In the rows, 128 means zero.
One turn moves each row of this set onto another row. After a few examples, where does it send each row asked below?
Q470: [137 118 103 145 150 151 123 108 146 132 128 153 107 128 123 138 144  92
 136 135  92 177 138 133 151]
Q3: [148 125 125 145 141 148 119 101 132 126 132 164 112 138 126 148 148 130
 135 110 116 146 183 124 155]
Q547: [ 94 119 116 161 132 128 111 130 133 102 140 139 107 121 134 138 154 112
 145 150 123 164 126 120 142]
Q312: [ 89 121 110 132 120 138 115 131 133 127 154 146 126 134 136 135 143 129
 109 131 108 146 169 109 159]
Q890: [123 118 123 142 143 142 120  97 129 147 137 159 105 134 133 145 118 129
 146 153 102 123 156  96 143]
Q734: [144 113 126 152 146 145 125 120 127 152 150 171 122 130 140 117 142 131
 156 130 123 173 157 128 141]
Q270: [ 91 122 117 162 121 137 121 142 131 101 134 165  96 121 135 136 158 126
 143 154 105 158 145 134 136]
Q136: [152 117 117 152 131 147 105 119 132 123 141 156 109 125 130 149 138  96
 141 124 114 173 149  93 140]
Q236: [129 112 131 151 118 163 103 123 117 122 140 170 104 134 127 148 137 131
 136 116 108 164 179 140 140]
Q696: [102  89 114 138 108 145 112 116 126 115 165 157 113 127 119 126 141 134
 133 147  93 132 147 123 143]
Q386: [121 122 138 156 140 144 101 104 128 122 125 149 106 132 131 134 151 130
 146  98 125 174 153 112 136]
Q786: [ 90 109 119 148 119 145 120 137 120 135 147 153 121 123 138 123 154 132
 132 137 112 117 141 110 126]
Q50: [105 112 104 160 118 129 123 127 147 133 152 154 107 113 127 144 146 114
 126 148  87 148 119 102 126]
Q623: [148  96 122 167 120 160 122 134 118 117 122 172 109 109 136 136 147 119
 142 127 108 149 154 114 121]
Q69: [ 85 123 117 142 132 128 123 126 137 133 138 158 111 126 136 115 156 123
 141 129 109 137 147  83 139]
Q993: [157 124 117 152 143 144 123 125 139 145 143 167 124 127 147 122 149 137
 133 129 119 181 157 122 138]
Q885: [104 115 106 161 125 134 123 144 136  98 141 154 106 120 136 145 146 107
 137 159 108 165 142 123 149]
Q916: [133 125 117 150 139 148 123 106 135 132 121 151 119 131 149 147 124 151
 118 148 101 122 155 101 135]
Q936: [ 92 132 118 150 123 132 101 131 132 103 145 151  97 130 129 142 152 123
 133 150 116 166 142 138 142]
Q599: [153 111 125 153 138 147 122 121 131 157 155 173 116 123 136 126 159 132
 148 136 116 173 151 123 135]
Q766: [130 120 110 148 137 164 116 115 131 134 133 160 109 137 126 142 143 115
 132 133  92 162 146 168 136]
Q581: [138 113 108 155 144 157 129 117 135 127 112 166 105 119 130 122 151 108
 141 139  92 155 132 144 125]
Q972: [ 75 120 117 148 126 132 120 116 130 123 142 156 110 132 128 120 117 132
 138 133 102 146 148 137 139]
Q372: [156 110 126 143 137 145 119 119 132 142 143 164 125 119 137 115 149 138
 131 135 124 175 159 133 142]
Q224: [ 88 113 111 142 129 137 120 112 134  98 139 150 123 138 136 110 126 145
 136 127 103 144 154 118 149]
Q641: [151 102 128 159 136 156 130 111 121 133 130 165 116 127 130 145 156 128
 148 115 117 128 169 124 140]
Q534: [127 118 126 143 138 140 117  91 138 136 122 147 111 122 136 142 135 151
 117 147 102 132 160  98 145]
Q845: [119 115 118 156 153 152 121 102 140 136 117 142 111 128 127 131 157 119
 139 117 101 169 133 149 139]
Q574: [113 136 102 128 114 139 111 139 134 123 153 159 116 127 137 128 140 115
 109 148 107 135 150  98 138]
Q64: [171 119 115 149 134 151 115 110 129 126 137 159 116 130 129 152 147 114
 130 125 118 136 161 114 141]
Q396: [119 118 124 151 137 148 121 100 132 155 143 157 107 135 134 162 135 144
 137 146  93 125 160 104 142]
Q609: [100  98 113 147 106 134 123 124 132 116 141 158 110 105 121 127 132 128
 114 155  92 140 146 131 137]
Q717: [152 128 128 154 146 143 118  99 131 134 127 164 106 134 129 139 157 121
 151 110 122 139 156 105 137]
Q293: [ 89 143 102 156 133 126 116 121 150 122 143 144 115 136 139 135 127 126
 122 128 101 160 130 109 133]
Q816: [120 112 102 151 113 138 114 122 145 112 153 154 112 122 133 133 159 137
 117 143  88 137 124  97 120]
Q4: [100 136  96 149 133 136 116 121 148 115 159 161 110 150 140 133 136 128
 145 127  91 150 137  91 137]

Q993 -> Q734
Q312 -> Q786
Now these:
Q816 -> Q4
Q845 -> Q766
Q3 -> Q641
Q936 -> Q270
Q396 -> Q916
Q293 -> Q972
Q386 -> Q236

One turn moves each row of this set onto another row. After a few examples, where does it send each row asked below?
Q533: [135 133 128 130  97 152 115 108 142 131 115 120 125 137  96 126 151 120
 121]
Q861: [117 123 103 128 114 146 127 136 137 111 116 131  98 133 133 108 133 128
 129]
Q725: [154 137 109 146 110 144 133 105 123  99 118 109 131 142 109 131 123 107
 133]
Q905: [116 118 129 133 110 122 137 122 118 130 134 126 137 116 141 144 129 142
 107]
Q778: [149 137 107 145 109 147 130 103 123  99 118 118 126 144 105 131 126 114
 139]
Q773: [129 161 115 148 114 148 129 120 139 120 138 115 123 143 115 127 129  98
 115]
Q333: [152 135 132 121 111 144 127 123 121 133 114 124  93 133 111 143 142 132
 142]
Q106: [116 121 131 136 108 121 130 125 120 125 132 126 145 114 141 142 129 132
 103]
Q898: [144 116 113 136 144 119 123 133 107 121 108 116 118 102 138 124 146 107
 126]
Q448: [131 107 107 118 110 154 144 134 146 119 119 109 109 115 118 115 122 111
 138]
Q228: [118 136 117 134 131 145 125 110 105 145 126 116 136 120 144 136 136 105
 111]
Q760: [129 137 156 116 113 117 136 137 135 111 122 102 105 113 124 138 132 108
 127]
Q950: [114 120 126 130 102 124 136 129 122 119 134 124 144 116 137 138 130 137
 104]
Q240: [138 135 105 116 117 128 102 119 139 107 128 128 111 143 101 137 128 131
 137]
Q189: [157 136 132 124 107 143 119 123 118 132 112 129  95 135 116 145 144 133
 133]
Q777: [125 139 129 158 106 121 121 119 114 141 148 124 124 126 128 111 142 113
 121]
Q474: [120 115 128 124 111 125 121 123 135 126 133  99  85 125 108 140 137 129
 138]
Q899: [112 119 109 126 111 155 124 139 116 112 103 125 130 132 130 145 139  94
 133]
Q782: [145 141 132 120 111 124 125 125 137 136 141 112 113 101  97 138 137 110
 130]
Q740: [114 131 115 113 130 141 116 134 127 135 105 139 120 105 124 127 131 118
 147]
Q590: [130 129 156 117 113 117 139 142 134 115 127  98 114 116 125 145 134 110
 128]
Q824: [121 124 112 150 127 142 127 140 117 126 118 110  93 119 135 138 124  93
 145]
Q690: [123  98  99 151 118 128 115 135 116 130 120 118 115 125 122 137 129 133
 145]
Q70: [129 149 117 130 134 133 105 100 124 112 112 121 134 130 119 115 128  97
 134]
Q564: [119 146 118 162 129 136 131  98 122 122 126 122 119 106 129 113 117 117
 122]
Q278: [148 100 104 120 126 144 138 134 123 132 112 107 125 105 124 142 135 119
 123]
Q918: [126 130 126 143 117 112 131 130 120 121 142  96 133 123 109 147 156 122
 111]
Q253: [122 143 119 158 126 137 137  98 123 131 126 116 116 105 130 112 119 122
 121]
Q65: [132 128 153 109 111 115 143 135 133 105 125 104 115 119 122 143 129 112
 129]
Q812: [151 138 136 119 114 143 127 115 123 131 110 128  88 131 114 140 140 132
 138]
Q447: [122 139 123 159 131 133 138  95 123 125 125 115 117 110 134 115 113 113
 123]
Q692: [131 129 102 136 127 123 120 145 116  93 120 132 116 128 142 119 138 110
 122]
Q435: [115 121 104 132 138 121 125 139 138 108 114 105 129 116 110 135 121 123
 147]
Q416: [152 134 108 143 108 147 130 101 118  98 117 123 128 146 115 137 121 113
 129]
Q832: [115 107 127 127 101 130 137 127 114 131 146  96 123 118 130 146 129 101
 126]

Q918 -> Q533
Q725 -> Q950
Now these:
Q812 -> Q447
Q692 -> Q278
Q899 -> Q690
Q778 -> Q106
Q228 -> Q474

